Rotation paths and how fast each direction turns (degrees a step)
Each turn is a multiple of 5 degrees from 10 to 175, or 0.
Each row of a path follows its step; steps can be skipped.

step 0: [-10  -4  25 -11 -11  21  12   1  -6   2 -26   6   7   6  13  11 -22  10
 -13  20  14 -22   6   5 -16   9  -3 -11  11 -19   4  11  -3  22 -10 -29
 -15 -16 -14 -15 -10   0 -14 -14  17   1 -25   2  12   7  -6]
step 1: [ -7  -5  -1  15 -25 -13   7  -1 -12 -15  26   9  -6   3  21  12 -16  13
  -3   1   3 -16  -9 -28  13 -13  -4  19  -4 -25  10  13 -13   2  33   9
 -14 -19   7  12 -11 -12  -5  12  -8  13  -7   3   6  -4 -24]
step 2: [-15   3 -14   0 -11  -6  -8   4  18   2  24  13   4   5 -18  15  30  11
   1   9 -15   8 -20   7  17  -8   4   5  14   6   6   1  30 -11  16  14
  15 -21   0  15  10   9  25  -7  17   6  21  14   2 -23  -2]
step 3: [-10  18   8   0   8  29  -6 -10  -1  -9  -5  -9  -3  -7 -13 -12   8   3
 -25 -12  -6  -5   9  22  16  18   1 -10  31   7 -13   6   9  18 -24   3
   2  -8  -5   4   7  34 -23   7  20 -16  -4  22  -3  -8   5]
step 4: [ -4  -3  -8  -2  -2   9  -4  19   9  -8 -15  -9  15   4   7 -16 -18  -8
  -9 -41  31 -15  -7 -13  17  11  10   6 -24 -17  23  14 -24  -2 -10  12
  -8   3  -8 -12 -12   3 -20  16   1 -15 -11  10   1   3 -10]
step 5: [ 12 -30 -10 -13 -18 -10 -13  18  -7  -1 -12  10  19 -10   3  11  35  -9
  18 -10  20   3 -14   0  -3  -4   4  -2 -19 -17  11  -8   3  10  17 -13
   3 -21  13 -11 -16 -10   7  -9   0  24  15  -6 -17 -21   0]
step 6: [ -9  -7  -4  11   5  -4 -12   4 -35  -6   5   6  -7  -4  -1   2  36   4
   5  14 -14  17  22  14  -8 -15 -12   9  -2  17 -23  -3   2  21   1   7
   4   4  14   2  14  31  -9  18  14  21 -12 -13  11 -17 -11]
step 7: [-18  -1 -24   8  24   2  17   0  13  11  16 -20  -8   0 -32  -6 -16  -6
   5  10  -6 -18   4  27   2  11   4   3 -11  -3  13   9 -13   5 -10  13
  13  25 -10 -17  13  12  -4  13  -7 -10 -11  -4  29  -9 -19]
step 8: [  5  14  -5   8 -13 -17   3  -6  16   0   4 -10   3 -13  -2 -12  -7 -10
  13  22  29 -22 -34  23  -3   5  -1 -29  -1 -24   4  -8 -15   0  -7 -12
   9  -7  -6 -16 -24  -5 -16 -15  -4   2  -3   2 -13   3  26]
step 9: [-10  -3  -4  13 -23   3 -10  10 -13  -2  -3  15  17   5  25  15 -12  -4
  10  21  13  18  -3 -23 -10 -35   5   1   9  -3 -13 -15 -25   9  -1  -4
  -5   6  -3   8  -4  11  -3 -13  37  15 -17  10 -17   9   5]
[  4  -5   2   1  -2   0   3   2  -1  -1  -4  -2  -1  -3  -3  -1   3  -1
   5  -6   0   1   0   2  -3   1  -1   2  -5  -1  -7   8   2   1   1   1
  -2   4  -6  -9   5   1   1   4   1   1  -1 -13  -3  -5   4] | 45
[ 0 -7 -3  2  0  2  0  3  0 -4  1  6  3 -3  4 -4  2 -7  0  2 -3  0  0  1
  8 -5  5  4  4  1 -6  3 10  1 -4 -1  8  2  3  1  5  1  3 -2 -4  3 -4  2
  3  4  1] | 95
[-5 -3  4  1 -2  2  3  2 -2  2  0 -5  0  3 -3  2 -5 -6  1 -6 -5 -2  5 -3
 -7  4 -4  3  3 -3 -3  4 -5 -5 -2 -5  3 -4  6 -1 -2  8  1  1 -4 -4 -5  3
  8  0  0] | 110
[  1  -3   8   4   3  -4   1  -1   0   1  -3  -3   6 -11   5  -1  -1   4
  -1   1   3  -3   6   1  -1   5  -5   0   4  -1   1   3   2   1   6   4
   6   4   2   6  -1   1  -5  -3   3   4   1   1   2  -3   7] | 135

step 0: [-23  -1  -9 -24   0 -11  -8  21  -4   5  -1  27  -5 -27  23 -28 -15  -3
 -23   0   0 -12  -7  -4 -24 -11  -2  -3 -17  -3   7 -12 -11  -4   7 -12
  -1  16   3  -3  16 -17  -2  16  -2   7  -1  -3   1  -1   7]
step 1: [ 12   0  -3 -26   3   3  -8   4 -10  -3  22  20   2 -14 -17 -15 -19  14
  -7  16  26  13  23 -13 -24   2  -4   6  -4 -10  -4  -9  -5  -1  -7   9
  -8   0  20  -3  29  13   4   6  -8 -13 -10  -4   2 -10  20]
step 2: [-11  20  -1 -24  -6   2   6   5 -12  28  16   1  13  -4  22   2  -7  -3
   1  -3  13 -33   7   1 -21 -12  10  -7  -4 -13   6 -18 -12 -15  -6  -4
 -11  -5  26 -10   5  -6  -1  26 -13  -3   4   8   8   7  13]
step 3: [ -3 -15  -6 -16  -3  -9   5  19  14  27  11  18  11 -20 -13 -15 -18   5
 -17   6  19  -8  13  -2 -15  -7   8   6   2 -22   3 -36 -15  -1 -19  13
   0  16  -5   3   3   8 -14  -6   6  -4  -4  -9   2   6  -9]
step 4: [  6   9   9 -25  10   4  -6  14  -6  -8   3   3   6 -10  20 -12  -8  -4
   6  18  23  -8   3   0 -21   2   1  21  -9 -16  21 -21 -18   8 -13 -22
  13  12  11   3   2   4 -20  19 -14   5  -5  16  -1 -17  14]
step 5: [-11  -8   7 -22  -3  22  -6   4   9  12  17  14  13  -9 -14  16   5  -1
   3   5  30   8  21 -10   5  -1   3 -10  15 -21  -1 -35 -15  -8 -10   0
  -1  -5  17  -2   4 -15 -11  12  -7 -13  16  -8   9 -12   7]
step 6: [ -1   9 -10 -13   2  -3   3  -7  -9  17  -1  18  -8 -10   7   2  -7   5
 -15  -5  13 -20  -1  -9  -3  -5  19  -3 -10 -28  18 -28 -12   1  -3 -22
   1   6  -1 -23 -12   4 -34  16   3 -13   2  18  -6  -9 -20]
step 7: [-12 -21   6 -11  -6  20  -7   0  11  -9  24   3  -5 -28 -11  -3 -14   6
  -8  24  18   0   0 -10 -21 -11  -8 -14  16  -7   6 -18 -21  12   3 -11
  -7  24  -2  14 -14   6 -19   4  -6  -5   2   6 -10 -18   2]
step 8: [ -5  -7  -6 -17   6   2  -6   2  -9   5   4  31  -4  15  25   4 -21  -8
   0  11  15   2  12 -12  -5 -17  -5 -10   0 -16   8  -8  -4  -1  22 -27
   6  -8   8   1   7 -16 -21  25 -15 -20  -1  -1   5 -27  -1]
step 9: [-10  -2  -4 -19  -6  -7  -7 -21   4   4  23  17 -15 -27 -15  -5  -3  19
  -7  18   1 -15   8 -14 -17   4  -1 -19   1 -16  -7 -11  -4 -13  -4  -2
 -14 -10  -3  -6   8  -5 -24  19   0 -20  23 -19 -12  -4  -4]
[ -5   2  -3   5   6  -3   2  -3  -1   6  -6   2   4   2   3   2   0   1
   6   0  -2   2   7   0  -1   0   2  -6   4 -12   2   4   0   2   0   3
  -6   1   2  -2  -4  -3   3   3  -1   4   4  -7   3  -2   1] | 115
[ 3  2 -4 -2 -2  2  2 -4  4  0  4 -6  2 12 -1 -1  2 -5  0 -3  3  2  1 -3
  4  1  3 -6  0  4 -1  1 -1 -7  1  0  4 -1  3 -2  0  1 -3 10 -1 -6 -1 -7
  3  0  6] | 110
[-3 -9  2 -4 -3  2  3  0  1  1 -5  0  6  5 -1 -6 -7  4 -4 -6  1  4 -4 -6
  0  2  2 -2  5  0 -7  3  0  1 -8 -2  1  0  2  1 -1 -8  2 -6  0 -3  3  3
  2  0  1] | 155
[ 4 -1  1 -2  4 -3 -2 -1  3  6  2  0 -9 -1  5  0 -6  5  0 -1 -1  1 -3  3
 -5 -6 -4 -1 -7  1 -6  4  1 -5 -5  7 -5 -5  0  5 -2 -2  1  2  0 -1 -5 -1
  3 -1  5] | 40
